In the rows, zero is written as 100.
One turn sends every row of this set to another row. A few are shown first. Where does it send the rows asked after them?
Q_684: |  85 | 111 | 108 | 111 |  83 | 100 |  99 |  97 |  77 |  88 |  97 |  90 |  92 |  93 | 104 | 121 |
Q_953: |  66 | 103 | 100 | 126 | 104 |  84 |  99 |  99 |  84 | 114 |  86 | 128 | 100 |  91 |  93 | 120 |
Q_435: |  56 | 109 | 127 | 109 |  97 |  72 | 101 |  96 |  94 |  91 | 103 |  90 | 105 |  99 |  90 | 110 |
Q_135: |  65 | 109 |  99 | 116 |  89 |  81 | 106 |  97 |  86 |  98 | 103 | 136 | 106 |  91 |  96 | 109 |
Q_425: |  71 | 102 | 101 | 129 | 101 |  86 |  99 |  97 |  79 | 112 |  86 | 130 | 100 |  93 |  95 | 117 |
Q_574: |  72 | 109 | 117 | 106 | 106 |  99 | 100 |  98 |  83 |  65 |  84 |  95 | 104 |  92 | 104 | 110 |
Q_685: |  67 | 109 | 116 | 106 | 111 |  93 | 103 |  98 |  89 |  67 |  85 |  92 | 106 |  90 | 101 | 113 |
Q_832: |  71 | 113 | 107 | 107 |  97 |  84 | 106 |  99 |  96 |  95 |  99 |  83 |  96 |  90 |  98 | 130 |
Q_583: |  69 | 104 | 107 |  98 | 100 |  63 | 105 | 100 |  95 | 102 |  77 | 120 | 107 |  94 |  90 |  93 |
Q_992: |  78 | 108 | 106 |  97 |  91 |  76 |  99 |  99 |  80 |  97 |  73 | 127 | 101 |  96 |  94 |  88 |
Q_184: |  64 | 112 |  98 | 115 |  88 |  83 | 103 |  98 |  84 |  97 | 101 | 138 | 106 |  91 |  95 | 109 |
Q_270: |  55 | 126 | 125 |  96 |  88 |  84 |  84 | 102 |  77 |  86 |  86 | 104 |  97 | 100 |  85 | 108 |
Q_954: |  83 |  95 | 108 | 109 |  93 |  71 | 109 |  95 |  85 |  99 |  84 | 119 | 107 |  97 |  99 |  86 |
Q_267: |  70 | 126 | 105 |  97 |  89 |  96 |  91 | 104 |  83 |  90 |  86 |  95 |  90 |  88 |  94 | 129 |
Q_760: |  69 |  91 | 114 | 103 |  96 |  80 |  94 | 103 |  88 | 101 |  74 |  79 | 104 |  92 |  94 | 107 |
Q_956: |  67 | 106 |  99 | 123 | 101 |  87 |  96 |  99 |  79 | 111 |  83 | 132 |  98 |  92 |  93 | 119 |
Q_459: |  67 | 100 | 112 |  95 |  92 |  86 |  85 | 106 |  81 |  98 |  65 |  87 | 100 |  91 |  92 | 106 |
Q_542: |  77 |  90 | 115 | 106 |  88 |  90 |  90 | 103 |  76 |  97 |  71 |  85 | 100 |  93 |  98 | 101 |
Q_850: |  62 | 112 |  98 | 114 |  90 |  80 | 105 |  98 |  87 |  99 | 101 | 136 | 105 |  90 |  94 | 111 |
Q_280: |  74 | 108 | 129 | 115 |  81 |  90 |  95 |  94 |  71 |  85 | 100 |  98 |  98 | 104 |  98 | 100 |
Q_712: |  65 | 114 | 116 | 102 | 109 |  96 |  97 | 100 |  86 |  65 |  80 |  96 | 104 |  89 | 100 | 113 |

Q_542 turns into Q_459
Q_956 turns into Q_953
Q_832 turns into Q_684
Now these:
Q_954 turns into Q_992
Q_135 turns into Q_184
Q_574 turns into Q_712
Q_435 turns into Q_280

One turn sends every row of this set to another row. A few are shown first. Where does it send the rows asked after them?
Q_218: | 112 |  75 |  90 | 112 | 102 | 109 | 105 |  99 |  91 |  93 |  94 |  91 | 102 | 102 | 103 | 114 |  96 |  98 | 113 |
Q_736: |  88 |  82 | 126 |  91 |  91 | 117 |  91 |  97 | 107 |  95 |  90 | 108 |  89 |  89 | 121 | 100 | 113 | 125 | 104 |
Q_359: | 100 |  82 |  95 |  98 |  96 | 120 |  93 | 101 |  87 |  77 |  95 | 106 | 101 |  91 | 120 | 103 | 111 | 112 | 105 |
Q_620: | 105 |  80 | 101 | 122 |  99 | 108 |  92 | 119 | 110 |  86 |  91 |  98 | 107 | 113 | 102 | 106 | 108 | 111 | 119 |
Q_675: |  97 |  74 | 107 | 101 |  97 |  90 | 104 |  93 | 109 | 112 |  96 |  89 | 111 | 100 |  90 | 101 |  90 |  97 | 115 |
Q_545: |  84 |  88 | 119 |  91 | 109 | 116 |  91 | 112 |  94 |  88 | 100 |  95 |  82 |  93 | 116 | 104 | 110 | 114 |  90 |
Q_552: |  83 |  82 | 124 |  87 |  93 | 103 | 102 |  90 | 119 | 119 |  97 |  89 | 102 |  93 | 102 | 102 | 104 | 116 |  97 |
Q_172: |  96 |  90 | 109 | 123 |  98 | 108 |  88 | 119 | 108 | 106 | 106 | 100 | 107 | 111 | 103 |  99 | 107 | 115 | 126 |
Q_702: | 105 |  76 | 118 | 109 | 104 | 103 | 108 |  94 |  93 |  83 | 105 | 103 |  95 | 110 | 107 | 120 |  88 | 116 |  98 |
Q_336: |  87 |  88 | 111 |  98 |  91 | 105 |  91 | 117 |  97 | 109 | 100 |  77 | 104 | 100 |  98 |  98 | 126 |  93 | 109 |
Q_516: |  83 |  81 | 110 |  95 |  83 | 108 |  97 | 117 |  86 |  95 |  98 | 108 | 100 |  78 |  85 | 109 | 102 | 122 | 114 |
Q_415: | 103 |  88 | 112 |  98 | 108 | 109 |  88 | 113 |  97 |  75 |  79 | 103 | 102 |  98 |  94 | 115 | 118 | 114 | 108 |
Q_211: |  75 |  89 | 118 |  95 |  95 | 101 |  94 | 108 |  96 |  98 | 105 | 116 |  91 |  83 |  97 |  99 | 103 | 126 | 112 |
Q_224: | 105 |  85 | 125 | 100 | 104 | 110 | 109 | 101 | 112 | 106 |  96 |  86 | 100 | 106 | 106 |  96 | 111 |  96 |  83 |
Q_239: |  80 |  91 | 120 | 105 |  90 |  98 |  98 |  94 | 102 | 115 | 118 | 103 | 100 | 109 | 102 |  92 | 111 | 120 | 112 |
Q_667: |  99 |  75 | 118 | 108 | 115 | 101 | 107 | 102 | 100 |  95 | 106 | 103 | 118 | 104 |  98 |  84 |  94 | 107 | 105 |
Q_225: |  96 |  87 | 123 |  98 |  84 |  88 | 105 | 100 | 112 | 112 | 102 |  93 |  86 |  92 |  96 | 126 | 113 | 111 | 106 |
Q_673: | 100 |  88 | 127 | 105 |  88 | 103 | 107 |  87 | 112 |  84 |  86 | 106 |  90 |  96 |  96 |  93 | 117 | 111 | 103 |
Q_493: |  97 |  94 | 117 |  98 |  87 |  98 |  93 | 105 | 107 |  97 |  88 |  89 |  88 |  93 |  90 | 128 | 122 | 116 | 113 |
Q_167: | 107 |  75 |  98 | 106 |  89 | 112 | 111 | 118 |  89 |  97 |  87 | 102 | 113 |  89 |  82 | 109 | 103 | 107 | 100 |
Q_604: |  94 |  73 | 102 | 103 |  86 |  98 | 108 | 113 | 100 | 107 | 100 |  82 | 115 |  94 |  89 |  99 | 121 |  93 | 109 |
Q_397: | 102 |  67 |  95 | 113 |  87 | 107 | 113 | 112 |  99 |  93 |  99 |  90 | 113 |  96 |  89 | 101 | 103 |  96 | 101 |
Q_160: | 106 |  82 | 101 | 112 | 103 | 113 |  93 | 115 | 105 |  68 |  86 | 104 |  97 | 100 | 102 | 105 | 105 | 112 | 107 |
Q_498: |  81 |  88 | 125 |  91 | 108 | 114 |  87 | 105 |  89 |  99 | 101 |  90 |  89 | 108 | 110 | 105 | 124 | 111 | 103 |
Q_951: |  99 |  76 | 120 | 109 |  82 |  86 | 111 |  96 | 115 | 112 | 110 |  90 |  98 | 102 |  99 | 116 | 101 | 103 | 103 |
Q_399: |  76 |  87 | 128 |  98 |  99 |  92 | 100 |  96 | 107 | 105 | 114 | 103 |  94 |  88 | 103 |  92 | 109 | 121 | 109 |
Q_533: |  96 |  88 | 104 | 101 |  87 | 113 |  92 | 125 |  94 | 105 | 112 | 100 | 102 | 103 | 110 | 124 |  91 | 116 |  96 |
Q_452: |  88 |  77 | 113 |  95 |  87 | 111 | 113 |  90 |  80 |  81 | 102 | 101 |  96 |  90 |  98 | 101 | 107 | 110 |  88 |
Q_590: | 106 |  82 | 112 | 110 |  72 |  95 | 108 | 106 | 103 | 117 | 105 | 104 | 103 | 108 |  98 | 114 |  92 | 107 | 100 |
Q_859: |  87 |  88 | 103 |  99 | 101 | 121 |  88 | 124 |  91 |  92 | 103 |  97 |  92 | 103 | 116 | 113 | 100 | 114 |  90 |

Q_397 turns into Q_399
Q_498 turns into Q_167
Now these:
Q_604 turns into Q_211
Q_493 turns into Q_533
Q_218 turns into Q_552
Q_667 turns into Q_673

